In the data rows, the value 50 means zero.
Some points:
ndarray[73 68 40 62 47 52 39 34 65 43 20 45 63 50 65 35 43 71 62 16 58 45 52 36 68 46 51 34 41 51 40 31]
ndarray[49 66 62 35 62 38 40 45 70 36 53 70 29 70 18 89 84 69 48 99 26 50 34 81 49 32 26 49 42 71 39 34]
ndarray[29 41 80 62 41 32 28 66 73 37 72 31 57 43 22 67 56 34 51 36 67 47 49 37 57 40 45 74 39 52 85 59]
ndarray[23 51 47 82 58 45 47 50 41 64 38 38 61 56 58 29 71 76 61 25 73 18 45 57 65 10 42 39 60 64 43 32]
ndarray[54 35 54 35 61 23 49 85 60 38 57 51 40 74 38 72 47 49 41 44 55 49 67 61 56 56 37 60 62 68 43 75]
ndarray[52 82 46 56 66 56 38 89 34 58 38 66 54 55 68 55 49 24 59 74 24 73 38 39 46 52 46 51 62 62 43 58]
ndarray[37 60 72 53 72 56 63 34 49 54 26 69 43 34 27 59 37 43 39 45 63 39 40 46 65 41 65 67 20 64 48 46]
ndarray[16 69 13 54 28 28 47 86 27 17 90 63 46 57 73 44 38 55 69 48 42 45 42 52 49 22 38 66 61 65 51 61]
ndarray[54 69 80 68 70 45 80 61 72 38 75 32 38 43 30 82  2 40 69 78 54 30 42 62 57 35 32 46 56 46 47 34]
ndarray[60 46 48 37 63 41 33 67 41 33  8 51 51 29 23 14 54 61 74 53 53 36  0 43 57 30 30 14 78 56 63 26]
ndarray[51 31 33 31 57 57 82 57  5 66 61 79 70 50 65 77 57 45 36 52 65 16 32 22 48 37 61 42 59  0 39 42]
ndarray[32 35 49 60 69 62 24 63 45 28 61 27 40 77 41 63 51 48 50 27 43 37 69 41 66 77 62 42 64 81 35 65]
ndarray[21 22 55 40 48 79 67 17 44  9 60 55 50 64 51 39 58 50 77 84 83 64 32 75 41 76 70 55 76 43 73 65]
ndarray[67 65 66 82 47 19 35 51 59  3 34 57 40 36 55 65 47 59 45 33 38 68 67 68 36 48 78 46 61 45 56 45]
ndarray[49 60 82 41 53 16 41 41 54 81 36 38 47 63 31 62  9 60 70 49 85 38 63 59 23 49 35 39 43 53 86 99]
ndarray[48 66 23 37 50 39 93 53 44 77 92 20 51 54 69 42 43 50 37 65 57 52 41 38 53 61 50 70 53 30 44 78]
ndarray[79 36 54 45 66 43 99 62 36 58 83 53 42 43 36 59 43 63 13 59 31 60 44 58 48 28 33 20 42 58 48 47]
ndarray[31 75 87 54 22 25 52 37 63 61 34 68 44 48 81 69 34 55 35 53 46 69 47 48 47 67 68 50 46 57 64 54]
ndarray[60 26 42 50 47 53 69 39 31 56 53 65 61 51 71 56 13 36 22 16 63 62 34 40 46 54 27 51 38 40 45 25]
ndarray[35 34 32 40 54 56 73 69 38 72 43 54 41 22 46 52 43 28 55 52 66 42 66 15 37 35 71 58 55 53 67 34]
ndarray[74 36 77 74 50 57 51 57 28 58 54 29 70 45 61 32 51 60 60 42 22 36 28 72 63 40 41 85 48 44 84 44]
ndarray[18 55 57 80 51 58 86 31 34 53 28 50 40 80 79 38 25 34 14 33 22 53 27 53 65 13 21 50 60 59 52 80]
ndarray[65 63 37 37 59 60 58 44 52 58 61 40 66 26 47 45 45 48 43 53 43 69 57 15 70 33 24 48 63 54 74 56]
ndarray[76 69 64 67 29 44 47 47 55 63 55 90 37 56 56 52 75 53 75 48 79 61 61 57 82 66 49 49 32 65 46 54]
ndarray[72 53  6 61 65 44 32 24 64 14 42 39 29 31 65 55 52 57 58 27 55  5 45 34 56 36 68 56 45 37 56 38]
ndarray[70 33 50 63 18 30 50 35 28 50 85 51 75 32 65 62 56 67 30 45 49 49 69 69 53 57 34 49 36 58 37 64]
ndarray[31 14 56 10 66 50 10 34 61 55 56 47 27 52 37 58 46 65 43 25 53 61 46 45 39 59 56 55 61 60 50 33]
ndarray[39 70 73 45 61 34 24 53 37 24 78 66 40 50 31 12 60 68 38 50 62 35 68 70 56 57 44 52  6 53 39 93]
ndarray[44 29 34 67 58 69 16 38 43 28 33 40 29 66 76 67 45 77 23 41 70 57 43 50 56 35 83 25 42 18 79 75]
ndarray[61 59 34 40 60 43 73 47 38 64 54 41 44 64 13 59 66 53 86 58 73 27 99 62 51 40 31 48 74 63 39 47]
ndarray[51 73 42 31 49 64 63 43 62 50 30 51 62 91 29 49 42 67 80 10 46 66 35 71 39 72 46 83 71 19 38 32]
ndarray[68 52 16 70 69 95 60 45 47 49 51 32 20 32 51 36 39 79 74 11 75 67 64 30 25 63 35 51 20 74 48 39]
ndarray[51 18 37 69 49 82 68 29 35 96 41 63 59 73 56 62 65 30 51 69 71 48 38 38 57 40 75 53 38 46 30 40]
ndarray[48 63 64 39 57 49 43 45 64 50 59 40 61 49 41 71 48 66 55 69 47 35 55 42 57 59 66 26 35 60 21 51]
ndarray[45 48 35 74 44 16 34 60 57 50 42 54 94 55  0 82 38 46  9 63 48 55 88 99 53 65 32 32 58 25 63 59]
ndarray[25 52 85 60 73 63 37 46 69 43 46 25 71 75 67 45 66 43 60 49 43 55 58 54 28 78 56 47 30 56 44 52]
ndarray[56 71 47 42 34 76 41 28 34 32 42 59 82 60 55 19 60 52 49 33 53 76 65 53 69 28 83 39 25 57 35 35]
ndarray[62 18 43 77 80 41 48 52 60 47 30 62 56 72 57 34 65 47 36 59 27 37 66 55 48 55 83 40 78 72 24 57]
ndarray[85 45 69 62 73 47 55 65 44 35 61 50 40 50 29 53 41 40 42 63 75 29 55 55 50 46 35 46 65 55 67 39]
ndarray[72 61 35 34 85 19 30 56 35 55 52 61 25 85 89 47 60 56 42 52 14 65 61 76 20 61 42 63 50 46 47 37]
ndarray[56  0 40 45 65 58 24 25 56 50 50 18 52 56 32 32 64 11 59 64 64 42 36 55 74 71 56 53 44 41 46 48]
ndarray[64 50 42 60 53 31 73  0 30 36 39 37 48 72 30 44 49 54 45 59 53 72 54 47 37 64 99 47 90 57 40 65]
ndarray[50 47 60 35  0 35 39 59 74 99 30 43 52 62 58  0 47 36 37 73 62 61 37 39 55 69 55 77 22 77 57 52]
ndarray[40 42 57 65 20 23 40 43 68 53 60 76 21 16 57 54 43 18 67 34 52 48 54 50 29 54 54 38 66 59 39 52]
ndarray[49 42 47 39 39 62 58 42 52 49 49 21 22 19 45 40 64 21 20 30 33 54 73 63 54 37 53 49 35 48 36 60]
ndarray[24 44 40 12 54 39 66 57 42 86 77 51 52 91 62 35 13 55 53 43 61 55 43  0 73 38 24 25 35 21 45 39]
ndarray[52 66 56 59 82  3 50 61 57 34 38 48 45 45 82 48 59 60 48 67 48 64 45 53 11 45 21 66 73 38 16 68]
ndarray[69 82 21 41 50 86 35 51 70 65 45 67 43 46 57 36 70 64 57 25 46 35 45 33 28 41 59 31 47  0 44 58]
ndarray[36 12 44 71 47 58 59 63 51 23 18 25 69 76 25 48 36 29 75 55  7 38 63 29 60 85 61 47 43 59 39 66]
ndarray[59 81 69 71 70 39 19 42 75 13 41 72 39 43 49 45 38 48 70 84 20 64 31 84 70 73 44 72 53 60 85 78]
ndarray[58 90 69 45 39 56 51 52 26 51 54 30 26 41 50 87 78 35 44 78 75 47 54 18 62 55  9 25 61 49 39 32]
ndarray[90 60 34 35 40 62 57 65 51 48 37  1 38 54 31 52 80 46 54 33 68 51 50 47 54 30 68 47 63 60 52 60]
ndarray[44 32 54 51 29 68 77 35  8 22 14 56 39 39 52 64 51 82 46 42 27 42 76 48 38 79 57 46 27 20 39 63]
ndarray[21 70 17 58 43 78 72 60 34 55 63 66 76 63 77 45 47 36 31 50 48 65 56 20 16 45 31 50 54 33 43 37]
ndarray[38 55 47 36 56 62 73 61 37 39 65 41 55 58 63 45 50 50 27 39 28 70 46 38 48 32 26 73 54 22 50 66]
ndarray[33 38 87 28 54 67 54 35 47 21 72 60 66 40 63 71 60 76 79 30 56 48 55 47 85 68 73 29 73 72 82 21]
ndarray[34 47 46 30 54 68 39 71 83 38 17 52 59 53 56 31 39 66 54 51 49 14 29 74 40 73 39 30 87 33 51 39]
ndarray[70 46 91 46 28 39 58 34 82 48 51 52 66 30 50 43 49 58 50 45 49 60 61 20 48 35 72 38 25 66 18 29]
ndarray[47 60 29 71 52 42 51 35 65 49 60 67 30 38 27 75 71 41 35 66 41 34 38 20 47 57 42 41 53 41 64 53]
ndarray[45 21 61 65 36 36 59 45 51 80 49 40 69 26 70 66 68 58 66 51 82 78 48 16 68 33 44 57 37 62 34 80]
ndarray[49 37 34 31 54 38 61 10 27 42 51 19 73 44 54 81 58 32 64 39 31 49 25 44 55 65 60 61 40 69 53 63]
ndarray[65 68 50 60 52 69 45 69 51 20 62 44 59 37 37 59 42 35 44 79 42 58 81 83 73 53 33 49 48 40 58 40]
ndarray[15 50 16 28 61 32 70 58 50 57 23 57 59 57 68 49 53 58 49 62 25 76 66 46 67 26 53 69 41 45 66 47]
ndarray[56 49 40 29 68 75 62 72 40 70 49 71 70 59 74 79 43 19 44 54 46 71 46 39 48 33 74 28 50 18 25 26]
ndarray[39 56 44 65 27 74 28 60 45 83 17 71 44 55 50 49 65 67 60 21 51 30 36 65 60 61 32 47 78 38 71 42]
ndarray[59 68 26 44 56 66 38 66 50 48 49 46 40 55 62 47 52 41 48 37 31 30 68 53 29 46 46 13 29 99 77 64]
ndarray[38 49 63 74 23 53 17 62 41 87 49 45 79 25 33 31 77 59 99 49 33 54 34 52 25 42 27 47 82 34 42 62]
ndarray[47 42 40 36 34 58 39 45 74 57 81 50 30 36 46 39 76 64 43 47 71 52 29 74 78 51 64 93 71 67 70 46]
ndarray[68 46 38 20 40 59 50 73 41 32 63 60 40 45 33 79 25 36 69 83 38 32 39 45 56 38 17 50 44 49 53 73]
ndarray[64 38 47 53 43 36 74 37 66 60 47 67 47 30 31 49 54 21 63 39 39 37 68 56 50 61 30 49 36 55 55 56]
ndarray[38 64 40 49 43 55 66 82 30 54 30 45 54 26 37 42 38 58 44 25 37 39 24 62 42 34 85 64 55 51 41 60]
ndarray[59 59 15 57 47 39 65 64 36 65 54 51 65 60 65 34 35 52 47 66 50 60 39  1 30 65 50 43 29 15 51 44]
ndarray[67 62 53 45 86 45 48 47 78 74 64 77 31 32 13 45 76 39 55 55 36 32 78 63 92 69 36 69 38 14 60 60]
ndarray[45 40 62 58 36 43 22 34 16 82 69 38 27 63 60 40 46 47 46 61 41 36 80 20 54 32 58 61 51 48 29 42]
ndarray[74 50 39 35 32 46 36 48 47 42  1 30  0 55 42 53 49 62 66 37 38 68 51 26 32 28 65 35 13 49 58 19]
ndarray[34 69 51 43 61 45 73 31 40 62 68 24 48 52 94 57 61 38 32 49 14 50 42 53 41 45 37 49 48 21 39 34]
Along one direction, these points spread out more than along any other. Take the direction at right angles to it along which they spread out most. Go by this last direction. For each point below, how far along it does it lie, from 0 to 99? 50 is the average, and the first point above lies past it. One standard deviation of the points above along it is 16.
ndarray[27 44 84 57 56 86 36 36 47 29 67 89 55 64 38 44 52 61 26 48 43 53 47 69 39 61 58 71 53 67 76 31] 55
ndarray[46 33 43 48 57 54 55 63 38 61 79 42 31 49 47 21 32 16 71 66 46 83 56 52 90 53 86 45 70 52 17 41] 50
ndarray[37 48 58 59 43 59 58 58 46  8 40 39 63 54 45 25 53 32 48 61 50 49 60 50 34 88 54 63 48 60 34 32] 57
ndarray[61 72 52 58 65 73 13 53 69 54 47 28 42 44 50 70 34 60 54 35 62 42 25 55 26 56 73 47 40 39 85 32] 69
ndarray[59 33 59 74 46 54 69 52 84 90 61 14 56 65 49 54 34 98 42 74 73 53 43 59 44 62 59 44 45 45 53 61] 50
ndarray[52 60 73 26  3 57 37  0 92 44 38 71 78 31 76 25 16 48 55 73 66 50 72 26 26 45 71 42 66 60 42 69] 66
ndarray[44 41 52 65 53 31 59 92 52 10 43 56 55 57 28 71 66 38 30 53 60 83 50 71 52 67 47 37 33 50 52 32] 39
ndarray[56 54 59 45 36 63 34 61 53 69 38 80 36 37 44 15 51 56 55 36 76 35 64 53 72 43 47 80 83 36 61 50] 62
ndarray[36 49 40 59 57 52 63 54 58 80 57 55 46 29 23 59 39 40 48 65 45 57 70 93 46 32 14 41 29 58 23 39] 27
ndarray[36 45 61 35 41 53 49 39 53 68 68 46 43 32 61 20 45 50 55 33 19 41 42 68 52 58 72 51 94 73 63 19] 64
ndarray[48 32 47 45 44 51 53 39 84 30 43 83 76 80 59 46 80 26 50 59 50 37 27 84 20 29 63 64 39 73 74 52] 56
ndarray[53 53 74  7 23 62 25 58 68 62 49 69 58 32 74 37 36 62 17 49 56 64 39 13 26 69 58 79 43 94 41 85] 56
ndarray[41 56 47 47 48 31 49 73 12 67 49 50 61 30 70 43 50 54 45 42 81 22  8 78 58 70 33 47 22 48 46 33] 47
ndarray[76 39 58 63 51 27 25 60 57 35 80 37 69 35 35 69 59 66 32 73 64 88 69 61 33 34 41 49 44 40 32 40] 34
